Each row has a name. Each question is about the rows just above it.

j843: [  8   0  29  34  20 -14  45]
j677: [ 19   5 -16 -28 -14 -38 -38]
j373: [ 26 -20  23  79  44 -49  91]
j619: [ 55  -8   1 -34  12 112 -17]
j402: [ 85  -8 -56  48  27 -23  31]
Number of entries in [ 26 -20  23  79  44 -49]:	6
Among the named rows, does one hold [ 19   4 -16] next to each other, in this order?	no

j798: [ -85  102  -69  -26  106    3  -13   46  -42   60   79  -37   -1  -50
  -24  -46  -20   29  -32  103  -65   29 -105  -79  105   23   48  -11
  -35   68  -83   71  -44  -44  -81  -30   88   75   37   16   76   80
  -55  -72 -104  102   38   26  -63  -45  -61  -39  -69  -72   66  -83
  -47]
j983: [   1    9  109  -16 -101  -45 -107    6   88   71  -19   80   80  -17
  -30   16  -12   50   91    6    8  -75  -76   73  -66   66  -50   42
   15  102   54   31   95   64   94  -50   20   12  -94  -47   84 -108
   87  -75 -110  -76   -8  -94   35  -97  -11  -99   35  -21   -7   78
  104]
j617: [  -6   39  -87   43   79  -30  -54   21    9  -18   52    7 -104  -44
  -33   25   28  -65   12  -21  -42  -67  -86   17 -101  -10  -64  -45
   11  -77   45   61   60  -57  -64  -77   52   99  -59   16  -70   21
   37   27   61   58   18   95  -25   29   65   71 -103  -28  -31  -48
   35]
Count the entries of [   1    9  109  -16 -101  -45 -107    6   88   71  -19   80   80  -17
  -30   16]:	16
How many entries does [   1    9  109  -16 -101  -45 -107    6   88   71  -19   80   80  -17
  -30   16  -12   50   91    6    8  -75  -76   73  -66   66  -50   42
   15  102   54   31   95   64   94  -50   20   12  -94  -47   84 -108
   87  -75 -110  -76   -8  -94   35  -97  -11  -99   35  -21   -7   78
  104] have?	57
Does one of the named rows hold [ 87 -75] side by side, in this order?	yes
Is [ 37  21 -70  16] printed in one of the named rows, side by side and in this order?	no
Does one of the named rows hold [-66  66 -50  42] side by side, in this order?	yes
Does one of the named rows hold [ -72 -104  103   38   26] side by side, in this order?	no

j477: [  19  -24  -34  -95   86  -30   10   26  -12   -9   41   22  -99   51
  -18  -11   -5  -42    7    4    3   12  -23   -9  -15   28   28  -20
   51  -58   -2  -50   93   44  -70 -100   25   53   -4   67   54  -34
  -38  -41   19  -52   12   38]
j124: [-13 -13   1 -93  28 -27 -10 -29  -3  14  91  25  27  33  24 -36 -11 -85
  30  -3   4 -20 -19  28 -12 -13 -16 -44 -48 -10  29 -92  63 -43 -15 -34
  11  60 -49 -22  38 -26  95 -67  50   9  34  67]
j762: [-13 -13   1 -93  28 -27 -10 -29  -3  14  16  25  27  33 -33 -36 -11 -85
  30  -3   4 -20 -19  28 -12 -13 -16 -44 -48 -10  29 -92  63 -43 -15 -34
  11  60 -49 -22  38 -26  95 -67  50   9  34  31]
Count the entries of [-13 -13   1 -93  28 -27 -10 -29  -3  14  91  25  27  33  24 -36 -11 -85
  30  -3   4 -20 -19  28 -12 -13 -16 -44 -48 -10  29 -92  63 -43 -15 -34
  11  60 -49 -22  38 -26  95 -67  50   9  34  67]:	48
Does one of the named rows hold [ 12 -23] side by side, in this order?	yes
Number of entries in [-13 -13   1 -93  28 -27 -10 -29  -3  14  16  25  27  33 -33 -36 -11 -85
  30  -3   4 -20 -19  28 -12 -13 -16 -44 -48 -10  29 -92  63]:	33
How many entries does [-13 -13   1 -93  28 -27 -10 -29  -3  14  91  25  27  33  24 -36 -11 -85
  30  -3   4 -20 -19  28 -12 -13 -16 -44 -48 -10  29 -92  63 -43] have?	34
Number of entries in [-13 -13   1 -93  28 -27 -10 -29  -3  14  16  25  27  33 -33 -36 -11 -85
  30  -3   4 -20 -19  28 -12 -13 -16 -44 -48 -10  29 -92  63 -43 -15 -34
  11  60 -49 -22  38 -26  95 -67  50   9  34  31]:	48
Is [-10  29 -92  63] printed in one of the named rows, side by side and in this order?	yes
Number of entries in [-13 -13   1 -93  28 -27 -10 -29  -3  14  16  25  27  33 -33 -36 -11 -85
  30  -3   4 -20]:	22

j863: [  8 -21 -15 -61  18]
j766: [  5   2  -2 -34  -8]
j574: [ -4   5  -1  12 -36]
j761: [ 12 -18 -43 -16 101]
j451: [ -3  17   9  39 -74]
j238: [-14  18  31  18 -13]
j977: [ -4  26   6 119   4]
j368: [ -1  -3   6 -24  72]
j105: [ 31  -9   0  53 -37]
j242: [-6 -4 -6  4 14]
j980: [-3 12  8 13 -5]
Number of entries in [  5   2  -2 -34]:	4
Number of entries in [31 -9  0 53]:	4
Among the named rows, does one hold [12 -1  5 -4] next to each other, in this order?	no
How many entries does [5 2] have?	2
Is [-4 26  5] printed in one of the named rows, side by side and in this order?	no

j276: [-54 103 -68  25 -15]
j374: [ 35  20 -20   6  19]
j10: [ 53   9 113   0  28]
Count the entries of [ 53   9 113   0  28]:	5
Count the entries of [-54 103 -68  25]:	4
Is [ 19 -20   6] printed in one of the named rows, side by side and in this order?	no

